In the data rows, 50 means zero.
Here are some points, one per row:
(56 47 55 64 46 67 53 49 44 35 38 41 40 35 29 53 43 41 35 61 48 38 48 49 50 54 69 40 38 47 49 23 57 49 63 41 42 60 46 37 33 60 68 29 60 36 54 64 62 43 68 48 68 49 48 40 33 48 54 37 67 41 33 55)
(52 52 46 46 54 21 46 48 63 41 52 83 47 52 46 45 74 47 52 44 44 59 52 38 49 63 41 45 60 56 66 56 27 63 46 64 52 73 59 57 54 46 37 46 45 59 43 55 53 51 32 56 58 57 41 61 79 55 53 48 58 56 49 61)
(49 63 27 57 55 45 47 54 54 57 51 55 56 49 32 63 61 64 67 64 48 55 45 64 46 43 48 39 52 48 49 72 35 54 61 43 37 41 50 52 41 62 44 47 70 22 49 52 46 37 62 61 48 40 62 43 55 50 41 64 54 48 54 53)
(64 34 54 58 43 62 54 55 49 51 37 72 44 49 67 50 51 41 74 37 48 64 58 71 46 45 30 46 46 48 48 67 56 43 49 27 64 49 47 44 46 47 27 53 45 43 45 47 53 53 59 48 54 35 66 67 80 48 31 41 45 43 61 48)
(37 58 51 67 60 68 45 62 41 39 43 61 52 52 60 41 56 48 50 56 20 47 58 28 38 53 56 50 42 54 42 36 57 76 27 39 53 58 52 60 46 24 69 48 47 43 31 33 51 57 45 51 42 57 61 35 45 44 58 33 48 45 35 53)
(44 39 48 39 61 49 49 42 57 57 32 51 39 53 73 43 50 44 55 40 49 65 36 61 33 33 47 50 33 43 61 58 45 44 50 71 53 47 40 56 58 51 42 43 61 42 42 59 39 54 46 53 44 48 46 42 54 58 35 42 68 28 53 47)
(50 57 53 45 44 49 38 53 45 62 62 56 56 50 52 48 48 38 37 52 46 41 38 55 56 65 54 43 36 68 48 28 26 52 34 55 59 43 62 34 42 50 54 46 58 46 50 42 53 67 56 54 43 61 38 56 56 51 63 51 50 57 57 59)
(52 66 47 40 64 43 57 25 56 53 67 55 44 51 46 54 69 55 63 45 80 43 50 64 60 31 53 60 52 53 59 40 52 68 49 60 43 70 76 58 49 41 43 46 45 46 55 35 36 52 46 50 47 38 33 54 57 53 41 44 44 45 55 50)
(55 53 38 37 50 64 53 40 56 48 58 56 39 51 56 52 37 59 69 38 33 51 43 28 65 46 42 45 55 44 50 32 52 58 59 49 45 46 42 58 43 62 54 60 53 48 36 39 35 37 56 40 67 53 31 51 51 69 38 45 37 54 52 47)
(47 44 52 59 45 82 48 59 29 40 49 36 55 44 42 51 14 45 79 65 41 38 45 19 70 53 44 57 50 48 53 86 54 20 54 42 42 33 65 40 54 50 43 39 47 68 55 42 49 37 58 46 41 45 50 39 34 29 48 56 47 64 46 48)
(54 56 67 49 50 25 54 56 53 18 37 29 38 53 72 39 59 47 35 67 35 44 48 58 42 49 63 54 56 46 38 29 64 50 31 49 61 52 35 41 40 33 48 40 46 59 40 50 48 46 44 48 39 55 57 38 69 37 40 54 33 52 54 55)
(51 58 61 65 57 39 50 49 64 70 39 49 70 55 40 63 30 55 63 49 64 46 49 29 56 58 48 44 40 47 49 43 74 43 51 61 66 56 40 54 33 52 40 58 52 54 69 59 51 49 42 58 34 32 67 38 59 51 62 57 57 69 43 45)
(50 39 61 41 62 50 54 45 66 39 55 54 55 53 42 56 47 54 33 50 52 58 59 47 55 87 61 57 52 59 31 23 37 58 43 37 46 59 44 37 51 35 46 24 47 49 40 50 40 56 46 37 47 63 69 49 53 35 64 29 47 35 62 55)
(50 38 41 62 45 60 45 58 47 49 54 40 54 53 40 50 73 50 41 51 45 56 44 54 60 50 48 63 41 55 42 33 60 46 44 46 54 61 45 66 31 47 81 52 61 58 72 53 27 61 42 61 59 71 42 46 65 37 54 60 51 43 40 62)
(54 50 49 47 32 54 46 60 44 29 52 56 41 50 54 49 50 60 49 55 59 45 48 55 46 58 48 60 47 45 47 54 35 66 53 58 50 48 36 52 70 31 65 42 47 59 54 49 42 45 57 42 57 34 37 74 51 61 43 53 53 45 47 42)
(48 45 58 37 56 35 41 40 65 37 42 52 49 37 51 33 53 54 34 47 46 48 43 59 43 45 33 78 42 53 51 62 43 66 52 63 55 51 38 29 53 43 51 64 50 42 47 49 58 48 39 48 61 52 34 44 55 55 34 55 64 42 66 61)
(53 59 35 57 48 54 38 59 56 43 77 40 28 42 62 47 56 56 51 58 70 75 52 51 41 56 62 44 50 50 50 71 51 55 63 55 42 52 59 67 55 54 51 57 45 47 47 51 63 33 42 54 55 59 51 61 50 55 44 30 59 53 65 28)
(37 55 79 54 45 29 59 43 36 65 36 55 45 58 45 46 38 46 43 56 38 59 49 86 61 47 63 46 68 58 42 49 40 53 50 39 64 51 42 54 61 39 43 54 49 50 61 62 53 51 31 53 51 58 51 56 7 72 57 36 36 61 47 54)
(48 23 37 49 60 31 63 45 49 59 48 64 45 59 45 65 54 51 64 61 51 58 44 25 26 37 53 57 37 50 47 51 57 61 72 50 53 54 52 56 47 37 51 54 46 45 47 65 63 37 80 60 60 57 54 37 58 56 52 48 36 56 52 45)
(48 47 36 57 47 65 52 46 42 63 40 52 52 60 36 58 51 60 36 51 37 60 44 58 70 48 47 39 54 49 56 65 74 42 42 62 52 54 41 23 52 50 45 49 47 46 42 57 47 59 48 48 57 58 60 51 51 35 66 59 56 59 48 37)
(45 54 54 42 64 41 58 63 39 58 36 47 46 32 47 44 47 43 32 48 48 52 55 49 48 34 51 54 47 56 44 36 37 46 39 38 58 61 42 51 58 32 59 44 23 68 39 69 46 48 48 52 44 66 59 52 42 45 50 54 53 61 52 42)
(48 46 36 59 60 48 64 49 35 51 63 42 57 51 59 53 25 48 61 61 53 63 44 32 47 60 36 36 40 46 52 61 66 28 49 39 42 42 71 29 50 75 54 52 48 65 58 65 48 65 49 43 47 45 55 47 34 61 40 72 44 45 46 39)
(45 57 52 55 57 56 50 48 59 48 40 61 64 54 40 62 51 47 60 42 51 42 60 65 33 55 61 68 35 52 68 47 53 34 58 52 40 40 38 53 42 40 61 66 47 57 51 54 39 39 63 52 50 36 41 72 38 64 32 38 43 53 59 49)
(44 46 44 35 45 38 39 59 67 64 50 48 46 35 60 41 67 49 56 49 64 51 42 46 39 71 46 44 67 37 61 58 45 48 50 64 61 50 56 36 50 42 25 53 43 49 56 53 50 39 49 47 67 52 25 63 39 41 48 63 50 38 43 41)
(41 56 58 53 50 37 55 56 44 63 30 51 52 58 51 43 48 59 45 54 88 48 35 45 47 45 56 69 50 47 60 18 43 43 50 41 48 49 47 48 75 56 45 69 61 58 46 45 45 55 41 44 42 54 36 48 60 44 73 61 51 56 42 43)
(61 44 56 67 53 90 40 49 21 50 76 39 61 59 51 64 24 46 45 61 33 44 56 45 54 53 34 47 72 53 51 54 48 50 47 36 56 40 49 60 31 72 60 46 42 50 56 34 49 53 32 48 56 56 60 52 84 39 63 49 44 44 51 51)
(64 41 58 47 57 74 48 47 50 40 48 65 55 46 40 52 79 41 71 28 29 47 46 40 42 59 39 26 67 40 50 47 56 48 61 45 32 44 44 59 40 51 64 41 45 28 64 46 40 52 56 49 34 60 48 43 53 58 55 20 39 59 42 44)
(48 44 56 64 48 56 41 52 69 60 50 41 41 52 29 44 62 21 37 49 25 48 60 45 43 32 47 54 52 54 42 51 57 32 46 56 52 69 67 57 44 48 58 46 60 49 44 53 50 60 46 42 42 54 70 55 53 68 61 64 61 49 63 51)
(59 51 65 50 47 53 60 49 48 50 60 50 80 45 60 42 30 53 56 47 44 55 59 59 56 34 65 33 30 45 32 36 49 74 51 31 36 41 68 35 39 37 42 39 52 50 55 55 40 52 58 51 54 50 53 53 61 51 78 52 62 49 46 55)
(42 61 64 38 29 24 48 59 44 71 47 45 44 38 69 36 68 59 21 51 68 39 53 78 65 62 50 58 20 39 55 47 50 48 54 56 46 73 55 46 46 47 40 48 53 67 36 48 55 54 30 51 23 51 37 50 37 58 43 71 45 48 47 53)
(58 38 40 50 44 63 59 49 44 38 52 61 72 60 55 67 65 49 52 60 44 61 44 29 35 40 49 52 36 47 43 71 40 42 61 59 58 56 50 52 51 63 31 69 45 64 49 42 52 43 48 45 47 46 65 68 28 34 29 55 65 58 61 52)
(59 70 58 33 47 67 37 41 60 38 74 42 48 49 33 57 55 53 61 50 53 36 52 63 51 65 37 57 53 50 33 45 47 70 49 56 47 26 50 58 60 50 52 60 54 50 50 36 60 40 44 55 65 43 59 47 68 48 32 50 51 48 28 69)
(56 53 47 41 46 17 30 43 52 46 46 38 48 51 51 60 58 57 59 38 64 22 58 47 48 31 47 55 42 49 42 63 33 56 62 74 58 54 44 47 52 58 41 58 48 63 37 54 43 64 44 53 72 54 44 45 28 50 55 39 53 39 55 64)
(46 48 57 44 50 48 52 45 40 47 18 40 45 55 64 26 78 54 40 46 44 53 60 68 48 79 52 68 50 65 42 24 52 64 40 55 58 40 55 59 52 57 55 37 50 46 52 55 64 51 48 48 47 46 57 42 55 43 76 49 49 50 52 49)
(55 26 56 62 53 61 51 47 43 27 56 40 43 50 25 60 46 53 53 43 42 43 50 47 50 62 44 32 65 49 44 30 66 77 63 46 23 34 33 70 43 44 44 61 52 40 59 33 62 52 83 55 66 43 52 49 58 67 41 52 59 54 56 40)
(41 37 39 53 51 57 71 49 54 60 55 57 57 47 69 55 60 45 35 49 57 51 57 47 58 47 57 49 77 61 55 59 65 37 58 48 62 35 60 35 71 43 60 45 52 46 36 50 41 69 35 54 50 37 61 67 59 42 50 59 37 68 47 58)
(44 74 46 44 50 73 45 48 55 56 64 45 39 38 57 61 70 36 54 42 55 33 52 37 60 53 52 43 60 51 55 79 53 40 54 49 54 62 29 60 62 58 57 42 46 34 67 50 51 49 63 55 67 57 42 40 54 81 41 47 43 35 53 53)
(49 46 40 54 48 61 47 47 59 32 59 44 43 55 58 47 20 49 45 49 60 55 63 48 45 27 52 58 52 42 49 35 54 55 26 57 44 62 51 55 53 61 47 51 50 58 63 41 57 47 56 56 21 45 50 45 41 56 68 50 43 66 52 53)
(56 44 36 55 52 67 58 54 64 45 48 58 51 68 40 56 44 63 55 60 70 41 61 58 40 37 53 34 54 52 56 78 50 37 52 47 41 40 54 72 48 61 52 52 51 48 49 45 53 40 59 42 58 44 34 45 34 58 31 66 50 58 50 55)
(58 61 44 39 48 20 52 57 35 62 60 42 67 42 29 52 14 54 46 38 50 62 50 52 62 42 60 45 60 46 78 67 49 14 40 32 57 32 60 68 73 58 49 54 58 31 47 52 63 44 52 44 44 43 43 52 29 37 53 46 44 56 42 32)
(44 64 38 52 32 36 52 54 47 79 37 46 53 56 50 38 32 51 53 29 61 37 42 60 48 54 70 49 66 47 67 69 53 56 48 52 54 45 64 42 53 70 42 62 53 69 61 67 51 50 46 46 33 60 69 35 30 28 45 55 45 46 55 53)
(36 57 60 32 44 21 50 47 52 62 59 42 38 50 72 30 42 54 32 59 43 66 48 41 68 35 32 52 54 55 45 47 40 35 51 55 39 46 40 35 45 60 61 54 47 46 47 42 71 61 52 48 40 37 41 44 56 28 60 46 61 25 40 50)
There is one direction along which these points spread out most. Take the direction at right angles to it along which they spread out most. Go by this last direction. Where along it does each point below lie, from 0 to 99? 50 is the average, and the first point above lies past it. One standard deviation of the points above along it is 16.
(58 38 40 50 44 63 59 49 44 38 52 61 72 60 55 67 65 49 52 60 44 61 44 29 35 40 49 52 36 47 43 71 40 42 61 59 58 56 50 52 51 63 31 69 45 64 49 42 52 43 48 45 47 46 65 68 28 34 29 55 65 58 61 52) : 35
(56 47 55 64 46 67 53 49 44 35 38 41 40 35 29 53 43 41 35 61 48 38 48 49 50 54 69 40 38 47 49 23 57 49 63 41 42 60 46 37 33 60 68 29 60 36 54 64 62 43 68 48 68 49 48 40 33 48 54 37 67 41 33 55) : 69
(44 46 44 35 45 38 39 59 67 64 50 48 46 35 60 41 67 49 56 49 64 51 42 46 39 71 46 44 67 37 61 58 45 48 50 64 61 50 56 36 50 42 25 53 43 49 56 53 50 39 49 47 67 52 25 63 39 41 48 63 50 38 43 41) : 34
(47 44 52 59 45 82 48 59 29 40 49 36 55 44 42 51 14 45 79 65 41 38 45 19 70 53 44 57 50 48 53 86 54 20 54 42 42 33 65 40 54 50 43 39 47 68 55 42 49 37 58 46 41 45 50 39 34 29 48 56 47 64 46 48) : 30
(45 57 52 55 57 56 50 48 59 48 40 61 64 54 40 62 51 47 60 42 51 42 60 65 33 55 61 68 35 52 68 47 53 34 58 52 40 40 38 53 42 40 61 66 47 57 51 54 39 39 63 52 50 36 41 72 38 64 32 38 43 53 59 49) : 46
(44 64 38 52 32 36 52 54 47 79 37 46 53 56 50 38 32 51 53 29 61 37 42 60 48 54 70 49 66 47 67 69 53 56 48 52 54 45 64 42 53 70 42 62 53 69 61 67 51 50 46 46 33 60 69 35 30 28 45 55 45 46 55 53) : 17
(37 55 79 54 45 29 59 43 36 65 36 55 45 58 45 46 38 46 43 56 38 59 49 86 61 47 63 46 68 58 42 49 40 53 50 39 64 51 42 54 61 39 43 54 49 50 61 62 53 51 31 53 51 58 51 56 7 72 57 36 36 61 47 54) : 41
(53 59 35 57 48 54 38 59 56 43 77 40 28 42 62 47 56 56 51 58 70 75 52 51 41 56 62 44 50 50 50 71 51 55 63 55 42 52 59 67 55 54 51 57 45 47 47 51 63 33 42 54 55 59 51 61 50 55 44 30 59 53 65 28) : 43
(37 58 51 67 60 68 45 62 41 39 43 61 52 52 60 41 56 48 50 56 20 47 58 28 38 53 56 50 42 54 42 36 57 76 27 39 53 58 52 60 46 24 69 48 47 43 31 33 51 57 45 51 42 57 61 35 45 44 58 33 48 45 35 53) : 81
(59 51 65 50 47 53 60 49 48 50 60 50 80 45 60 42 30 53 56 47 44 55 59 59 56 34 65 33 30 45 32 36 49 74 51 31 36 41 68 35 39 37 42 39 52 50 55 55 40 52 58 51 54 50 53 53 61 51 78 52 62 49 46 55) : 63
(50 38 41 62 45 60 45 58 47 49 54 40 54 53 40 50 73 50 41 51 45 56 44 54 60 50 48 63 41 55 42 33 60 46 44 46 54 61 45 66 31 47 81 52 61 58 72 53 27 61 42 61 59 71 42 46 65 37 54 60 51 43 40 62) : 70
(44 74 46 44 50 73 45 48 55 56 64 45 39 38 57 61 70 36 54 42 55 33 52 37 60 53 52 43 60 51 55 79 53 40 54 49 54 62 29 60 62 58 57 42 46 34 67 50 51 49 63 55 67 57 42 40 54 81 41 47 43 35 53 53) : 50
(64 41 58 47 57 74 48 47 50 40 48 65 55 46 40 52 79 41 71 28 29 47 46 40 42 59 39 26 67 40 50 47 56 48 61 45 32 44 44 59 40 51 64 41 45 28 64 46 40 52 56 49 34 60 48 43 53 58 55 20 39 59 42 44) : 75
(54 56 67 49 50 25 54 56 53 18 37 29 38 53 72 39 59 47 35 67 35 44 48 58 42 49 63 54 56 46 38 29 64 50 31 49 61 52 35 41 40 33 48 40 46 59 40 50 48 46 44 48 39 55 57 38 69 37 40 54 33 52 54 55) : 69
